In the rows, 128 means zero.
One turn or mirror swaps these rows in pairs. Which row does each one swap with?
j153: [123 129 146 127 111 148 100 106 113 152 129 115 135 134 145 107  91]
j700: [152 136 145  87 130 167 107 101 135 150 152 121 115 104 156 113 123]
j218: [150 105 120  66 109 162 119 124 149 132 132 116 113 136 138 100 132]
j861: [163 127 135 124 115 165 105 139 126 136 128 106 143 149 131 129  87]
j830: [124 126 125 100 111 133  97  92 136 141 154 105 114 131 144 102 131]
j987: [121 129 144 119 124 131  98 102 110 146 143 116 125 125 151 106 102]
j578: [143 132 156  86 133 156 102 109 129 142 152 135 112 107 158 120 120]
j586: [166 126 123  96 116 135 128 132 152 113 137 113 113 132 115 137 107]
j27: [168 120 130 107 115 177 129 148 137 130 131 107 138 146 128 129 103]
j490: [164 103 122  73 114 164 124 142 146 128 134 120 122 153 146 112 113]
j799: [158 120 132 115 113 168 133 144 135 128 132 102 141 156 134 127  94]
j417: [125 128 121  94 108 141  99 101 151 138 153  99 111 137 138  97 131]
j234: [129 129 154 128 118 147  99 101 114 148 135 112 131 134 153  99 100]
j569: [148 139 131  69 112 144 128 127 125 111 127 111 120 143 121 137 126]
j364: [131 132 148 130 117 150 100  94 115 149 135 110 131 135 156 104 104]
j56: [157 107 129  67 113 178 122 138 143 139 141 124 119 140 150 107 114]
j778: [152 129 127  75 114 135 130 137 126 110 128 109 117 154 126 134 116]
j17: [155 132 151  85 135 160 104 120 134 131 159 140 109 108 151 114 116]
j354: [164 120 122  94 116 141 129 146 149 113 129 114 116 141 123 136 108]
j572: [154 138 126 107 124 126 112 134 152 108 148 118 105 134 122 129 114]
j749: [155 123 137 118 105 176 121 136 130 140 120 109 144 149 129 122  91]
j380: [133 141 148  72 119 151 111  98 110 138 149 116 118 119 145 117 132]
j949: [128 112 118  80 108 133 107 105 144 133 136 111 106 133 137  95 133]
j617: [156 131 127 104 122 131 120 141 154 112 134 112 111 142 123 141 114]
j615: [151 106 124  67 117 163 116 138 151 131 136 121 114 153 151  98 112]
j40: [147 128 150  83 129 143 107  99 127 139 151 136 111 101 149 115 110]
j497: [120 127 117 103 106 123 103 105 142 136 150 101 108 139 135 105 123]
j322: [121 129 149 121 121 147 105 100 111 150 148 113 133 129 157 106  99]
j927: [156 126 117 101 125 120 121 136 152 116 127 111 109 147 133 129 101]
j217: [129 129 150 123 118 147  99  96 112 150 137 109 126 138 161 116  93]
j446: [163 121 139 120 111 172 124 140 134 131 120 104 139 156 133 118  97]
j79: [164 122 137 117 110 174 124 133 134 134 125  99 136 158 140 134  92]
j541: [166 120 135 120 113 170 126 137 132 130 119 108 138 161 141 120  95]
j248: [134 130 148  92 126 146 101  96 122 144 152 127 113 102 152 113 121]
j432: [131 141 146  64 119 143 113 104 110 127 136 123 117 125 141 123 127]
j363: [140 133 148 125 121 154  87 112 110 150 138 114 137 132 148 114  88]

Swapped with j749: j153
Swapped with j778: j380
Swapped with j700: j927
Swapped with j218: j949
Swapped with j615: j417
Swapped with j987: j27

